[[138 121 131 131 100 122 148]
 [130 107 132 107 117 101 144]
 [149 110 133 104 146 151 112]
 [143 151  98 153 128 110 115]]
->
[[138 130 149 143]
 [121 107 110 151]
 [131 132 133  98]
 [131 107 104 153]
 [100 117 146 128]
 [122 101 151 110]
 [148 144 112 115]]

[[142 144 138 140 130 135 109 146]
 [139 143 118 131 135 116 142 108]
 [146 105 130 149 124 141 125 107]]
->
[[142 139 146]
 [144 143 105]
 [138 118 130]
 [140 131 149]
 [130 135 124]
 [135 116 141]
 [109 142 125]
 [146 108 107]]

[[128 129 120 131 119 130 114 121 129 136 122 114]
 [120 130 126 125 139 128 121 128 112 117 137 123]
 [134 129 121 124 131 115 133 132 112 135 126 135]
 [118 130 152 126 128 136 132 121 138 122 135 129]
 [144 126 110 126 139 134 124 126 122 134 131 129]
 [126 131 137 131 125 137  98 135 133 134 127 125]]
->
[[128 120 134 118 144 126]
 [129 130 129 130 126 131]
 [120 126 121 152 110 137]
 [131 125 124 126 126 131]
 [119 139 131 128 139 125]
 [130 128 115 136 134 137]
 [114 121 133 132 124  98]
 [121 128 132 121 126 135]
 [129 112 112 138 122 133]
 [136 117 135 122 134 134]
 [122 137 126 135 131 127]
 [114 123 135 129 129 125]]

[[124 122 121 131 122 128 139 139 132]
 [135 137 138 137 136 117 118 120 136]
 [141 149 147 120 146 123 111 112 119]]
->
[[124 135 141]
 [122 137 149]
 [121 138 147]
 [131 137 120]
 [122 136 146]
 [128 117 123]
 [139 118 111]
 [139 120 112]
 [132 136 119]]

[[125 157 119 136 121 121]
 [127 119 129 119 128 126]
 [134 137 146 135 152 131]
 [142 140 115 141 126 151]
 [125 119 125 111 118 124]
 [134 125 116 131 122 129]
 [139 133 124 140 132 139]
 [116 118 136 126 132 109]
 [116 137 107 124 139 118]
 [135 130 134 118 128 134]
 [126 133 139 129 138 131]
 [122 136 121 142 126 122]]
->
[[125 127 134 142 125 134 139 116 116 135 126 122]
 [157 119 137 140 119 125 133 118 137 130 133 136]
 [119 129 146 115 125 116 124 136 107 134 139 121]
 [136 119 135 141 111 131 140 126 124 118 129 142]
 [121 128 152 126 118 122 132 132 139 128 138 126]
 [121 126 131 151 124 129 139 109 118 134 131 122]]

[[137 123 120 144 147 117 129 127 125]
 [135 137 117 146 141 116 136 124 120]
 [135 120 118 124 130 151 122 142 119]
 [110 129 130 116 116 134 131 131 136]
 [147 115 141 132 138 126 117 126 131]]
->
[[137 135 135 110 147]
 [123 137 120 129 115]
 [120 117 118 130 141]
 [144 146 124 116 132]
 [147 141 130 116 138]
 [117 116 151 134 126]
 [129 136 122 131 117]
 [127 124 142 131 126]
 [125 120 119 136 131]]
---
[[114 131 136]
 [152 135 120]
 [131 144 134]
 [116 137 145]
 [133 136 117]]
->
[136 135 131]

[[105 116]
 [107 141]
 [153 122]
 [105 134]
 [148 118]]
->
[116 107]

[[140 144 133 139]
 [124 124 149 122]
 [148 148 141 137]
 [140 146 125 153]]
->
[139 149 148 140]

[[129 109 135 116 119]
 [108 117 141 145 148]
 [108 123 135 151 151]
 [114 146 141 114 113]
 [144 116 132 114 142]]
->
[119 145 135 146 144]

[[140 102]
 [108 143]
 [120 139]]
->
[102 108]

[[121 121 131]
 [152 119 135]]
->
[131 119]
---
[[121 115 140]
 [149 120 118]
 [113 115 101]
 [141 153 132]]
->
[[149 120 118]
 [113 115 101]]

[[114 132 133]
 [135 150 123]
 [132 155 124]]
->
[[135 150 123]
 [132 155 124]]

[[105 112 157 148 115]
 [156 153 116 129 104]
 [153 152 112 132 101]]
->
[[156 153 116]
 [153 152 112]]

[[144 152 131 119]
 [136 132 137 143]
 [117 121 137 150]]
->
[[136 132 137]
 [117 121 137]]

[[146 136 157 128]
 [119 139 140 133]
 [153 136 151 126]
 [129 128 124 129]]
->
[[119 139 140]
 [153 136 151]]

[[158 140 104 130 149]
 [130 132 129 128 134]
 [154 133 102 130 139]]
->
[[130 132 129]
 [154 133 102]]

[[135 132 147 134 136]
 [140 142 115 155 155]
 [137 137 139 121 121]
 [100 105 109 148 143]
 [143 144 132 153 153]]
->
[[140 142 115]
 [137 137 139]]

[[147 120 124 130  98]
 [136 112 144 139 143]
 [135 113 146 137 143]
 [145 120 122 128  98]]
->
[[136 112 144]
 [135 113 146]]

[[111 145 152]
 [157 141 117]
 [146 124 114]
 [147 125 114]
 [117 108 143]]
->
[[157 141 117]
 [146 124 114]]
---
[[150 125 148 115 139]
 [113 129 114 148 151]
 [131 133 131 126 122]
 [132 114 132 127 131]]
->
[[113 129 114]
 [131 133 131]]

[[125 127 140 120]
 [157 156 138 125]
 [116 114 116 122]
 [134 129 101 153]]
->
[[157 156 138]
 [116 114 116]]

[[144 149 142 122 109]
 [119 145 146 123 122]
 [121 135 134 125 132]]
->
[[119 145 146]
 [121 135 134]]

[[150 103 115]
 [116 153 131]
 [148 113 113]]
->
[[116 153 131]
 [148 113 113]]

[[124 134 138 139]
 [140 131 109 148]
 [104 118 144 121]]
->
[[140 131 109]
 [104 118 144]]

[[108 113 113 120]
 [132 126 150 115]
 [121 113 115 125]
 [132 109 140 136]
 [113 126 151 106]]
->
[[132 126 150]
 [121 113 115]]
